A =
array([[-0.341, -1.702,  0.033, -4.510,  1.210, -1.244,  1.431, -0.934,
         0.420, -1.015, -6.067,  2.591, -0.706, -2.189,  5.051],
       [ 0.220, -0.098,  4.161, -4.504,  1.226, -3.077, -1.084,  2.551,
        -2.030, -0.866, -0.982,  0.228,  2.278, -5.094,  0.116],
       [ 3.227,  2.373,  1.655, -1.501,  0.503,  0.571,  1.378, -2.243,
         1.689, -4.571,  2.391,  0.208,  1.916, -0.303, -2.157],
       [-6.209, -0.432,  2.154,  0.331,  2.005,  4.193, -0.688, -0.916,
        -1.883,  1.358,  4.759, -1.351,  0.744,  0.380,  3.144],
       [ 4.543,  4.219, -1.256,  0.712, -1.009, -2.067, -3.561,  4.416,
        -1.306,  1.209,  0.396, -1.591,  0.096, -1.030, -2.333],
       [ 0.946,  1.065,  1.831, -1.018,  2.258, -2.007,  2.817,  2.188,
        -1.428, -0.741, -6.147, -0.734,  2.075, -3.754, -1.878],
       [ 2.476, -0.226, -0.494,  0.500, -2.317,  0.222,  1.933, -1.615,
         3.759, -4.238, -1.706, -1.036, -0.996,  1.672, -3.169],
       [ 0.279,  1.739, -0.880,  0.650, -0.177,  3.898, -0.259,  6.230,
         1.040,  1.178, -4.381, -4.527, -0.358,  3.083,  0.590],
       [ 1.250,  0.961, -1.703, -2.849, -1.533,  2.921, -4.258, -1.415,
         2.201, -2.938,  4.245, -0.306, -4.374,  2.845,  0.970],
       [-1.027, -2.558,  3.623, -1.291,  0.196, -3.905,  0.639,  1.239,
        -2.758,  2.367,  1.171,  1.208,  3.999, -4.127,  0.370],
       [ 4.303,  1.144, -0.115,  1.724,  0.424, -4.467,  1.821, -1.825,
        -0.468, -0.484,  1.206,  4.437,  4.257, -1.685, -0.869],
       [ 2.726,  4.568,  3.228, -1.197,  5.344, -0.245, -0.464,  2.562,
        -2.466,  4.159, -1.574, -1.266,  1.457, -2.935, -0.993],
       [ 3.294,  0.359, -1.724,  4.492, -2.729,  0.455,  0.871, -1.371,
         5.495,  4.924, -0.679, -0.718,  1.218,  1.875, -1.834],
       [ 1.339, -3.417, -2.476, -0.404, -2.643, -1.273, -1.772, -0.376,
         2.196, -2.213,  3.102,  2.586,  2.363,  2.905,  5.413]])
Indices start at 0.
row 0 col 0 => -0.341
row 1 col 7 => 2.551
row 0 col 12 => -0.706
row 11 col 0 => 2.726
row 5 col 11 => -0.734
row 4 col 5 => -2.067
row 4 col 3 => 0.712
row 10 col 8 => -0.468
row 10 col 10 => 1.206
row 2 col 11 => 0.208
row 11 col 10 => -1.574
row 1 col 0 => 0.220
row 11 col 11 => -1.266
row 7 col 12 => -0.358
row 7 col 13 => 3.083
row 3 col 10 => 4.759
row 5 col 14 => -1.878
row 9 col 8 => -2.758
row 12 col 3 => 4.492
row 1 col 13 => -5.094
row 2 col 3 => -1.501
row 13 col 3 => -0.404
row 6 col 9 => -4.238
row 10 col 6 => 1.821
row 0 col 3 => -4.510
row 1 col 2 => 4.161
row 10 col 11 => 4.437
row 5 col 5 => -2.007
row 9 col 6 => 0.639
row 9 col 12 => 3.999
row 12 col 8 => 5.495
row 3 col 3 => 0.331
row 4 col 6 => -3.561
row 6 col 12 => -0.996
row 12 col 2 => -1.724
row 13 col 4 => -2.643
row 12 col 9 => 4.924

W =
-1.053 4.261 4.995 1.099 1.059
-1.104 5.179 3.945 1.887 -1.697
-1.437 4.509 4.709 1.104 0.014
1.955 0.545 -1.125 1.702 -0.773
3.650 -4.006 -3.044 0.137 3.583
-1.397 4.457 4.699 1.100 0.101
W[0][-5] -> -1.053
W[-5][-1] -> -1.697
W[-6] -> [-1.053, 4.261, 4.995, 1.099, 1.059]
W[-4][-4] -> 4.509
W[5][-3] -> 4.699
W[0][-1] -> 1.059
W[:, -3] -> [4.995, 3.945, 4.709, -1.125, -3.044, 4.699]
W[-6][1] -> 4.261
W[5][1] -> 4.457
W[-4][-1] -> 0.014
W[-2][0] -> 3.650
W[-1] -> [-1.397, 4.457, 4.699, 1.100, 0.101]
W[-6][-2] -> 1.099
W[1][-2] -> 1.887
